x =
[[125, 127, 122, 138, 122, 141, 120, 145, 126, 130, 129, 124, 130, 125, 125, 124],
 [112, 135, 111, 147, 132, 128, 151, 151, 134, 139, 144, 147, 133, 149, 147, 130],
 [124, 127, 120, 145, 118, 148, 114, 156, 127, 133, 131, 122, 132, 121, 121, 121]]
Rows and columns are counted from 1.
(1, 1): 125
(2, 13): 133
(2, 3): 111
(1, 11): 129
(2, 2): 135
(2, 8): 151
(1, 13): 130
(3, 15): 121
(2, 10): 139
(2, 9): 134
(1, 4): 138
(2, 14): 149
(1, 15): 125
(3, 3): 120
(3, 16): 121
(1, 12): 124
(3, 4): 145
(3, 10): 133
(1, 5): 122
(1, 6): 141
(3, 11): 131

grid =
[[132 139 141 121 141 118 111 147 137 127 123]
 [122 117 130 128 128 129 137 112 131 147 136]
 [137 150 115 146 114 134 144 123 131 107 136]]
Rows and columns are counted from 1.
(1, 1): 132
(1, 5): 141
(3, 8): 123
(3, 5): 114
(3, 6): 134
(1, 4): 121
(3, 7): 144
(1, 11): 123
(3, 3): 115
(2, 6): 129
(2, 9): 131

B = [[135, 127, 142, 129, 127, 126, 131, 125, 132, 137, 130, 129, 121], [129, 131, 125, 125, 126, 127, 126, 132, 125, 132, 130, 131, 129], [128, 134, 130, 130, 119, 132, 130, 127, 131, 126, 131, 131, 127], [131, 128, 136, 132, 128, 124, 130, 129, 130, 131, 129, 129, 124], [128, 124, 131, 129, 133, 122, 134, 129, 134, 134, 129, 132, 119], [130, 125, 129, 129, 132, 131, 125, 118, 126, 126, 131, 126, 132], [128, 126, 130, 130, 129, 129, 129, 125, 130, 125, 126, 126, 128], [130, 136, 117, 118, 122, 124, 123, 141, 120, 142, 136, 136, 129], [138, 128, 150, 131, 125, 125, 134, 124, 133, 140, 134, 130, 119]]
Rows and columns are counted from 1.
(1, 1) -> 135
(9, 11) -> 134
(1, 2) -> 127
(3, 13) -> 127
(2, 2) -> 131
(6, 7) -> 125
(8, 2) -> 136
(3, 5) -> 119
(6, 12) -> 126
(2, 12) -> 131
(6, 10) -> 126
(5, 2) -> 124
(3, 1) -> 128
(8, 6) -> 124
(9, 3) -> 150
(6, 3) -> 129
(1, 8) -> 125
(1, 4) -> 129
(5, 10) -> 134
(4, 10) -> 131
(3, 9) -> 131
(1, 13) -> 121
(5, 6) -> 122
(4, 4) -> 132
(5, 8) -> 129
(7, 11) -> 126
(2, 13) -> 129
(7, 2) -> 126
(9, 8) -> 124
(9, 13) -> 119
(8, 10) -> 142
(7, 8) -> 125
(9, 4) -> 131
(3, 7) -> 130
(5, 11) -> 129

X =
[[113 128 123 133]
 [134 123 135 126]
 [125 138 117 131]
 [126 129 126 129]
 [140 134 122 131]
 [126 128 124 135]
 [115 114 128 152]
 [107 132 133 105]
 [130 134 126 121]]
Rows and columns are counted from 1.
(1, 1) => 113
(2, 2) => 123
(4, 4) => 129
(8, 1) => 107
(7, 3) => 128
(9, 2) => 134
(6, 3) => 124
(2, 4) => 126
(9, 3) => 126
(3, 2) => 138
(5, 4) => 131
(7, 2) => 114
(2, 3) => 135
(1, 4) => 133

m =
[[133 113 147 130 140 142 117 128 136 133 127 124]
 [124 135 119 130 123 122 133 126 125 126 128 128]
 [126 140 111 124 118 116 137 129 120 122 129 131]
 [126 130 126 130 127 126 130 127 128 128 128 128]
 [133 109 154 131 144 146 114 128 139 136 127 123]
 [132 112 150 132 141 143 117 128 138 135 127 124]
 [126 125 131 131 130 132 126 126 131 130 128 127]
 [131 119 138 128 134 134 122 128 132 130 128 125]
 [132 119 139 127 135 134 122 129 132 130 128 126]
 [128 130 126 127 127 126 129 129 127 128 128 128]
 [126 131 123 129 125 125 130 127 126 126 128 129]
 [123 135 117 130 122 121 134 124 125 125 128 127]]
Indices start at 1.
row 1 col 1	133
row 8 col 12	125
row 3 col 5	118
row 1 col 6	142
row 12 col 11	128
row 1 col 10	133
row 8 col 7	122
row 9 col 1	132
row 2 col 1	124
row 12 col 3	117
row 11 col 5	125
row 6 col 9	138
row 2 col 4	130
row 1 col 4	130
row 11 col 10	126
row 4 col 9	128
row 7 col 2	125
row 9 col 9	132
row 6 col 3	150
row 6 col 10	135
row 1 col 9	136
row 2 col 3	119
row 8 col 5	134
row 11 col 6	125
row 6 col 4	132
row 4 col 11	128
row 11 col 4	129
row 12 col 8	124
row 5 col 2	109
row 12 col 12	127
row 6 col 1	132
row 2 col 2	135
row 4 col 7	130
row 3 col 9	120
row 3 col 2	140

W =
[[138 153 114 117 104 118 140 129 109 122 131 144]
 [116 123 153 131 124 121 106 125 142 138 134 111]
 [113 122 151 124 125 122 109 124 136 145 131 119]
 [117 127 151 134 124 121 128 104 136 137 117 115]
 [119 133 150 134 129 120 128 123 131 135 124 122]
 [122 128 152 132 119 124 128 130 130 144 130 119]
 [126 121 151 130 122 118 115 120 127 145 130 122]
 [121 129 152 132 128 119 123 134 124 139 113 124]
 [122 117 146 130 124 125 127 122 128 139 125 129]
 [113 114 150 126 114 126 121 131 123 137 129 131]
 [125 127 157 125 132 118 122 128 129 135 128 125]
 [111 116 150 119 121 115 116 130 130 133 117 140]
 [115 123 143 123 121 118 119 139 127 130 128 130]
 [123 125 139 123 120 120 121 131 125 140 126 134]]
Rows and columns are counted from 1.
(1, 1): 138
(10, 2): 114
(2, 1): 116
(10, 4): 126
(2, 6): 121
(8, 1): 121
(7, 4): 130
(1, 5): 104
(12, 3): 150
(10, 5): 114
(6, 6): 124
(2, 5): 124
(9, 6): 125
(14, 8): 131
(10, 7): 121
(12, 9): 130
(10, 6): 126
(4, 6): 121
(8, 6): 119
(13, 12): 130
(4, 12): 115
(6, 3): 152
(6, 11): 130
(12, 1): 111
(2, 12): 111
(11, 3): 157
(2, 10): 138
(11, 5): 132
(14, 2): 125
(6, 7): 128
(11, 12): 125
(12, 12): 140
(5, 10): 135

arr =
116	152	117	156	148
136	144	135	144	129
152	128	151	124	113
126	139	127	138	138
124	134	124	137	141
150	143	149	140	116
118	118	119	119	145
120	116	120	117	144
140	140	139	137	125
137	123	137	121	127
118	125	119	126	146
148	139	147	136	117
Indices start at 1.
(1, 1) = 116
(7, 3) = 119
(9, 4) = 137
(7, 5) = 145
(8, 5) = 144
(12, 5) = 117
(6, 4) = 140
(10, 4) = 121
(1, 3) = 117
(4, 3) = 127
(12, 4) = 136
(4, 2) = 139
(8, 1) = 120
(2, 5) = 129
(8, 3) = 120
(11, 2) = 125
(1, 5) = 148
(2, 3) = 135

A =
[[131 131 138 137 137 130 140 155 135 141]
 [135 129 134 135 131 153 140 137 130 132]]
Rows and columns are counted from 1.
(1, 1) -> 131
(1, 4) -> 137
(2, 1) -> 135
(1, 9) -> 135
(1, 8) -> 155
(2, 2) -> 129

data =
120	126	122	139
106	138	125	136
Indices start at 1.
(1, 1) = 120
(2, 1) = 106
(2, 3) = 125
